0: [-0.52 -0.26 -0.65  0.59  0.47 -0.68  0.52  1.38  0.34 -0.85]
1: [-1.29  0.08 -1.5   0.19  0.04 -0.88 -0.24  0.97 -0.44 -0.55]
2: [-0.08 -0.06  0.02  0.19  0.09 -0.2   1.62  1.08 -1.24 -0.07]
3: [-1.21 -0.47 -0.24 -0.85 -0.07 -0.55  1.01  0.38 -0.42 -1.02]
4: [ 1.11  1.15  2.24 -2.09  0.3  -1.87  3.23 -1.61 -1.6  -1.39]
5: [-1.33 -0.07 -1.55  0.38 -0.27  0.16  1.26  0.63 -0.06 -0.81]
6: [ 0.28 -0.21  1.   -0.37 -0.21  1.72  1.05  0.75 -1.82 -0.21]
7: [ 0.29 -1.2  -0.2  -0.39  0.45  0.44 -0.52  0.98 -0.14 -0.17]
8: [-0.7  -0.3  -0.42  0.42  0.43 -0.26  0.61  1.02 -0.66 -0.57]
9: [ 0.54 -0.33  1.05 -0.37 -1.1   2.56 -1.83 -1.31  0.86  1.66]
10: [ 1.14 -0.14 -1.73  0.62  0.    1.04 -0.86 -1.53  1.29  0.58]
11: [-0.74  0.12 -0.34 -0.17  0.24  0.06  1.11  0.73  0.31 -1.21]
12: [-0.43 -0.68 -0.58  1.06 -0.05 -0.28  0.01  0.49 -0.25 -0.08]

[ 0.03 -0.26 -0.17  0.4   0.16 -0.77 -1.58 -1.71  1.75  0.15] 10 12 7 0 1
[ 0.81  0.72 -0.21 -0.23  0.16  0.24 -0.94 -0.01  1.21  1.24] 10 7 12 9 0
[ 0.66  0.13 -1.63  0.75 -0.38  0.43 -1.07 -1.42  0.91 -0.05] 10 12 7 1 5
[ 1.93  0.93 -0.22 -2.04 -1.49  0.07 -1.52 -0.25  0.82  1.46] 9 10 7 12 11
[ 0.24 -0.43  0.14  0.31  0.14 -0.13  0.2   0.74 -0.14 -0.14] 12 8 7 0 2
[-1.23 -0.38 -1.   -0.85 -0.52 -0.24  1.01  0.29 -0.27 -0.9 ] 3 5 11 8 1
[-0.13  0.23 -0.14  0.5   0.43 -0.7   0.02 -1.97  1.59  0.  ] 10 12 11 0 3
[-1.34  1.45 -0.07  2.04 -0.07 -2.56  2.2  -1.08 -0.61 -1.38] 5 8 11 3 0
[-0.54 -0.02  0.23 -0.97  1.27  0.73  3.28 -2.62 -1.8  -2.44] 4 3 11 6 2
[ 1.32  1.48  1.69 -1.3  -0.11 -2.    0.21 -0.06  0.7  -0.32] 11 3 4 2 0
